(in the rows, 128 means zero)
Each named turn below is shown by a few rows before and after it. Which turns, in which order, take the first row of each later pair to the second? The first pair is answered.
turn Kepu:
[123 138 140  84 119 193 107 113]  ->  [124 140 137  80 114 196 111 118]
[142 125 147 140 130 132  97 119]  ->  [153 144 119 130 101 130 116 122]
[108  82 167 147 156 152 109 148]  ->  [129 103  81 132 101 137 113  79]
turn Nepe:
[ 97 115 188 133 171 191  75 132]  ->  [ 95 102 186 105 132 215 113 137]
[125 114 133 127 137 145 107 106]  ->  [126 108 131 115 120 153 123 111]
[144 163  99 153 126  91 153 166]  ->  [135 168 106 164 154  89 111 150]
turn ruf:
[132 120 136 125 131 108 138 134]  ->  [123 129 137 114 124 119 130 146]
[122 103 133 142 119 138 147 120]  ->  [121 108 138 136 118 147 149 133]
[125  93 175 166 173 123 129 136]  ->  [106 117 179 141 159 158 114 166]
[142 147  99 138 121 124 119 127]  ->  [148 142 106 147 129 111 132 128]
turn Gonaz:
[133 141  98  98 111 142 133 135]  ->  [128 128 112  95 118 158 125 120]
[148  55 163 137 108 130 230  99]  ->  [164  70 122 163 121  89 198  43]
[120 137 157 114 121 119 113 154]  ->  [117 129 150 122 133 117  91 117]
Now pairs of rows:
(2 to 3 turns a pair)
[127 141 176 162 199  98 100 173]  ->  [130 162  66 103  89 130  92  65]	Nepe, Kepu, Nepe
[132 150 128 152 139 109 125 162]  ->  [122 124 156 152 153 123 124 155]	Kepu, ruf, Gonaz
[142  95 140 147 158 131 112  94]  ->  [147 120 100 108  94 141 155 120]	Nepe, Kepu
[137  89 148 145 144 101 138  90]  ->  [128 128 160 125 136 114 150 184]	Gonaz, Kepu, ruf
[119 131 109 124 133 139 102  95]  ->  [128 109 125 139 144 120 124  91]	ruf, Nepe
[132 116 108 139 105 134 199 144]  ->  [129 146 105 141 117 124 190 170]	ruf, Nepe
[121 121 151 143 130 105 164 149]  ->  [108 110 163 145 155 118 121 119]	Nepe, Gonaz, Nepe
[122 135  78 104  88 113 160 115]  ->  [130 144  91 123 106  87 174 145]	Nepe, ruf
[130 113 131 116 101 107 173 135]  ->  [127  93 140 126 113 107 160 101]	Gonaz, Nepe
[100 146 149 108 115 180  94 145]  ->  [130 117 119 144 124 130  96  59]	Kepu, ruf
[141 135 116 154 152  90 104 125]  ->  [139 158  91 123 106 109 120 145]	Nepe, Kepu
[124 122 131 126  99 105 164  84]  ->  [126 133 161 153 140  86 160 133]	Nepe, Kepu, Nepe
[ 88 130 146 122 175 124  95 121]  ->  [105 159 111  98 109 117 160 165]	Kepu, Gonaz, Nepe
[134 126 128 131 146 128  73 109]  ->  [136 102 143 135 150 129  91  97]	ruf, Nepe
[146 111 115 119 108 120 158 111]  ->  [136 120 120 102 101 142 157 143]	ruf, ruf
[131 171 142 157 159 120  97 173]  ->  [142 155 146 172 165 100 120 167]	Kepu, ruf, ruf
[141 142 136 126  98 115 161 177]  ->  [109 120 138 101 101 172  94 113]	ruf, Gonaz
[124 111 119 142 155 104 117 126]  ->  [126 108  99 124 123 115 126 103]	Gonaz, Gonaz, Kepu
[125 176 118 126 138 143 104 163]  ->  [146 153 106 158 155 100 115 109]	ruf, ruf
[135 109 103 139 160 134  94  76]  ->  [112 104 142  95 130 189 123 150]	Gonaz, ruf, Gonaz
[157 108 157 140 123 106 181 178]  ->  [142  85 184 160 170 117 130 136]	Nepe, Gonaz
[125 116 158 150 154 142 117 133]  ->  [127 126 151 129 121 149 149 166]	Gonaz, Kepu, Gonaz
[143 104 102 125  77 115 200 114]  ->  [127 104 139 113  85 138 204 164]	Gonaz, Nepe, ruf
[102 164  62 147 164  90 124 116]  ->  [ 82 165 101 110 140 136 156 193]	Nepe, Gonaz
[156 145 116 128 138  80 140 123]  ->  [151 159 115 122 138  86 132 144]	Nepe, Kepu
[126 116 147 135 134 119 122 154]  ->  [130 128 106 119  99 124 123 122]	Gonaz, Nepe, Kepu
[134 158  75 111  87 118 140 112]  ->  [110 121 156 148 179 127  83 111]	Kepu, Nepe, Gonaz
[136  99 122 120  85 144 187 109]  ->  [107  89 141 115 114 181 125  88]	Kepu, ruf, Kepu
[117 118 133 128 135 150 116 108]  ->  [135 135 109 136 117 122 149 124]	ruf, Kepu, Nepe
[140 179  79 119  85 121 163 152]  ->  [115 121 167 170 192 130  86 107]	ruf, Kepu, Gonaz
[127 113 163 141 147 119 156 146]  ->  [141 132 137 151 145  94 150 138]	Gonaz, Gonaz
[118  87 153 132 133 148 133  95]  ->  [129  96 150 129 113 139 174 135]	Nepe, ruf, Nepe
[ 97  89 188 156 131 126 113 125]  ->  [ 86 105 173 133 118 150  82 119]	ruf, ruf
[126 109 162 134 170 117 116 123]  ->  [127 134 138 137 170 109  96 118]	Gonaz, Nepe
[103 152 110 134 159 115  93 124]  ->  [111 144 135 131 151 114 138 176]	ruf, Gonaz
[113 135 132 153 146 112 112 131]  ->  [105 119 132 115 109 153 126 118]	Nepe, Nepe, Nepe
[131 140 112 108 100 126 149 147]  ->  [136 118 127 113 108 121 168 139]	Gonaz, Nepe, Nepe
[141 140 135 138 141 100  97 152]  ->  [147 113 138 145 136  92 119 116]	Gonaz, Kepu, ruf
[117 124 164 108 132 166 132 174]  ->  [132 147  97  94  81 151 139 133]	Kepu, Kepu
[115 159 124 129 165 138  57 121]  ->  [103 148 146  94 134 175  87 154]	Nepe, Kepu, Kepu
[127 144 108  89 106 148 108 137]  ->  [129 144 100  96 107 144 100 127]	Gonaz, Gonaz
[122 170  94 136 115 142 143 158]  ->  [110 114 120 132 127 175 116  85]	Gonaz, ruf
[136 154 113 122 103 117 161 186]  ->  [128 167 120 155 160  97 103 167]	Nepe, Nepe
[ 98 103 157 107 137 162 118 142]  ->  [122 118 147 126 135 116 167 175]	Nepe, Nepe, Nepe
[ 96  99 130  78  85 192 115  89]  ->  [112  75 129 102  95 168 131  55]	Nepe, Kepu, Kepu
[100 168 113  97 138 175  62 132]  ->  [141 132  81 142 138 107 105  45]	Nepe, Gonaz, ruf
[127 142  82 124 110 120 139 107]  ->  [ 96 140 127 119 141 161  95 127]	Kepu, ruf, Kepu
[124 134 136 100  84 140 172 156]  ->  [119  85 172 119 114 146 159 111]	Nepe, Gonaz, Nepe
[152  86 170 112 136 147 168 104]  ->  [159 151  87 114 125 128 109  72]	ruf, ruf, Gonaz
[ 95 113 184 114 118 170 130 123]  ->  [126 129 151 172 161  95 113  86]	Gonaz, ruf, Nepe
[122  60 176 118 127 146 138  90]  ->  [156 139 132 144 124  75 178 178]	Gonaz, Kepu
